Rotation paths and how fast each direction turns (degrees a step)
Each turn is a multiple of 5 degrees from 10 to 175, or 0.
Each row of a path follows its step; steps can be skipped.
Path 1:
step 5: [-20  -5   1   9  11  -2  -7  21   0  35  19  24 -24   4   5 -21  20  35
  12 -10   5  13 -21  -4 -12  20  32 -24  16  -9 -21  -8  37   2  12  20
  -8 -14  27  -7  -2 -20 -10 -15  12  -6  13  23 -12 -10   9   8  15  -5
   8  13   4   7  30   7 -16   3  19   1  -7   5]
step 6: [ 35 -13  -9 -17   3   8  -1 -14   4  11   8  31 -26 -21   2 -13  29 -15
   4 -10  -4   0  11  10 -10  -9   0 -29   1  25  23 -12  15   3   2   3
   2  26   5   3  -3  -1   0  31  11  11 -21  20 -36 -23 -20  25 -20  25
 -14  -9 -10  11  18  15   3  14  16  -9   8  -4]
step 7: [  0  -4   6  -7  24 -24  17  18   8  31  38  16 -15  19   9 -12   6   2
 -14 -14  13  -9 -18  15  17   9  -1 -21  -5  10 -24  -6   1 -22 -25  31
  -7  10   0 -12   8   0   8 -11 -16  10 -35   3   4  12  18  12 -25  -4
   9   0  22  31   1  15   2  -7  20  -2  17  21]
step 15: [ -1   6  -3  -4  12  18  -5  15  20   2   9  36  16   5   5   3 -12   0
  -8 -41   4   7  26  14  24  26   3   4  12  -7  -7   1  53  12  -6  -1
  10  15   9   3  28 -18  20   4 -23   2  -3  13 -10 -17  12   3 -20  11
  21  -2  19  22 -12   0  -6  -3  26   4 -16  24]
step 16: [ 31  -6  12  -6  21 -13   2  25   5  25   0  23 -11 -25 -10 -11   8 -19
  -7   4 -40  12  -4  17   2 -10  -8   8  12 -19  30 -33  23  -2 -28  -8
  -4  -8  21 -21 -16  15  -5  -2  27  -5  -4  -3  15 -22 -12  -3   7  15
  12  15  12  17 -10  -3 -15  -5  23   9  12   9]
step 17: [ 36 -24  19  -8  29 -36   6  16  30  18  28  16  15  -9 -16  28  -1  -4
 -12 -18  25  -9 -13 -11  -1  13  13 -20  13  -4  -7   3  26   4  16  -5
  -6  13 -17  -1   2 -23  30   3  11   3   7   0 -22  -8  -2  21  10  -1
 -16  10   9  -8  -7  -9  10 -11   5  23   1  16]
step 19: [  7 -29   3   6  18 -17  12 -22  33  -3   0  33 -13 -27 -20   0  13   7
   3 -24   1  14   0  -5 -12  -4  20 -30 -21   3 -24  -9  24   3  -6  21
   6 -19  -8  15  21  -4   8 -14 -22  20 -12  -5  -8  -7  10   6  14  19
 -14  45 -16  12 -10  11  -1  -6  -2 -20  -6  -7]
step 24: [ 29  11  16 -35  -2   2 -26   7 -20  51  19  28 -23  -4 -16 -23  33  -9
 -17  -6  -8  -3 -23  10 -22   1   0   2  22   5  -5  -8  10  -4  37  23
   4  14  16 -12   6   0  -3   9  -5   7  -3   4 -17  -5   0  -2 -13  17
  -1  25  15  19  -2  -5   0   1  -7   6  -6   2]
step 26: [ -7 -13  -9 -12   8  -8 -22  13  30  36  -3  -3 -16 -18 -21 -15  34   3
   5  27  -2  -1 -20  26  17  12  36   3 -21 -23  -6  -1  19   2   0  12
  -4   1   6  -3   3   7 -10 -24  -5 -24  -5   9  -7  -5  20  25 -20  -6
  17  17  22  16   7  11  18 -26  16  -1  -2  14]
step 28: [ -7  22 -22  -9   8  -7  -8  11  12  25  22  25  -7 -23  11   6   9 -16
  -5   8   7  -1  -7  -2  14  16  -4 -22  23  12   0  24  12 -22 -23   4
   2   6 -11 -18  23  26   2 -23  18  19 -13   3  -1 -30  -7   6 -15  -8
  -3  18 -16  25  27  -2  16 -15  27 -13  -5  32]
Speeds:
[-10  -4   3  -3  -6   7  -6   6   8   3   3   0  -3   2   8  -5   1  11
  -3   4   0  -5  -1  -5   5   1  -5  -2  -2  -8   4   1   0  -2  -1   2
   1   4   0   1   2   2  -2  -6   1   0   2  -2  -2   3   2  -6  -1  -1
   1  -5  11   0 -10   0   2   2   7  -4  -3   2]
135
[  0   1   2   1  -2   1  -6  -4  -1  -9   4   2   4   1   3   0   0   4
  -2   1   6   3  -4   0 -10   0  -2  -5  -3   4  -6   2  -7   3   2   1
   0  -9  -4   8  -3   8  -3   2   1   3  -3  -2  10  -7   2  -8  -6   1
   2   1  -3  -3 -10  -7   1  -5  -3   1  -4  -4]
35
[  4   3   2  -3  -5   2   1  -6   1  -2   1   6  13   1  -1   1   3   4
  -3  -1   5   0   1   2  -2  -2   0   7   2  -9   4   6   5   6  -2   4
   3   6   2   3  -7   4   3  -1   4   2   3   2  -5   2   6   3  -5   4
  -4  -9  -2   7   2   3  -2   1  -3   1  -2 -12]
155
[  3  -7  -5  -8  -9  -4   4   6   1   0  -7   0   2  -2   0  -6  -6  -5
 -10  -4   4  -5   1   2   0   0   4   2   5   0  -2  -5   3   3  -6   6
   1  -7  -6   5   2  -5  -1   0  10   1   4  -2   2  -4   3   1   2  -2
  -1  -4  -5  -5   0  -1  -6   1   5  -4  -5   5]
25
[  1  -3  -4   5   6   1   1 -10   1  -2  -6   4   0  -1   5  10   1   3
  -3   6   1  -5   4   0   7   2  -8  -3  -4   5   7  -5   6  -1   3   2
   4   4  -5  15   2  -7  -1   6   6  -1  -1   0  -1  -1   0   1   5   6
  -1   3  -2  -1  -6   4   2   2  -3   3  -1   2]
170
[ -1   6  -2  -4   0   9   6  -2  -1  -3  -5   0  -5  -1   1   4   2  -2
   0 -10  -2   6   3  -2  -6  -6  -3  -1   4   0  -7   1   6  -5  10   0
  -1   3   2   6   2   3  -8  -5   2  11   5   3  -1  -4   3  -3   0  -3
  -1   3   0   5   2   3   5   7   5  -7  -1   3]
80
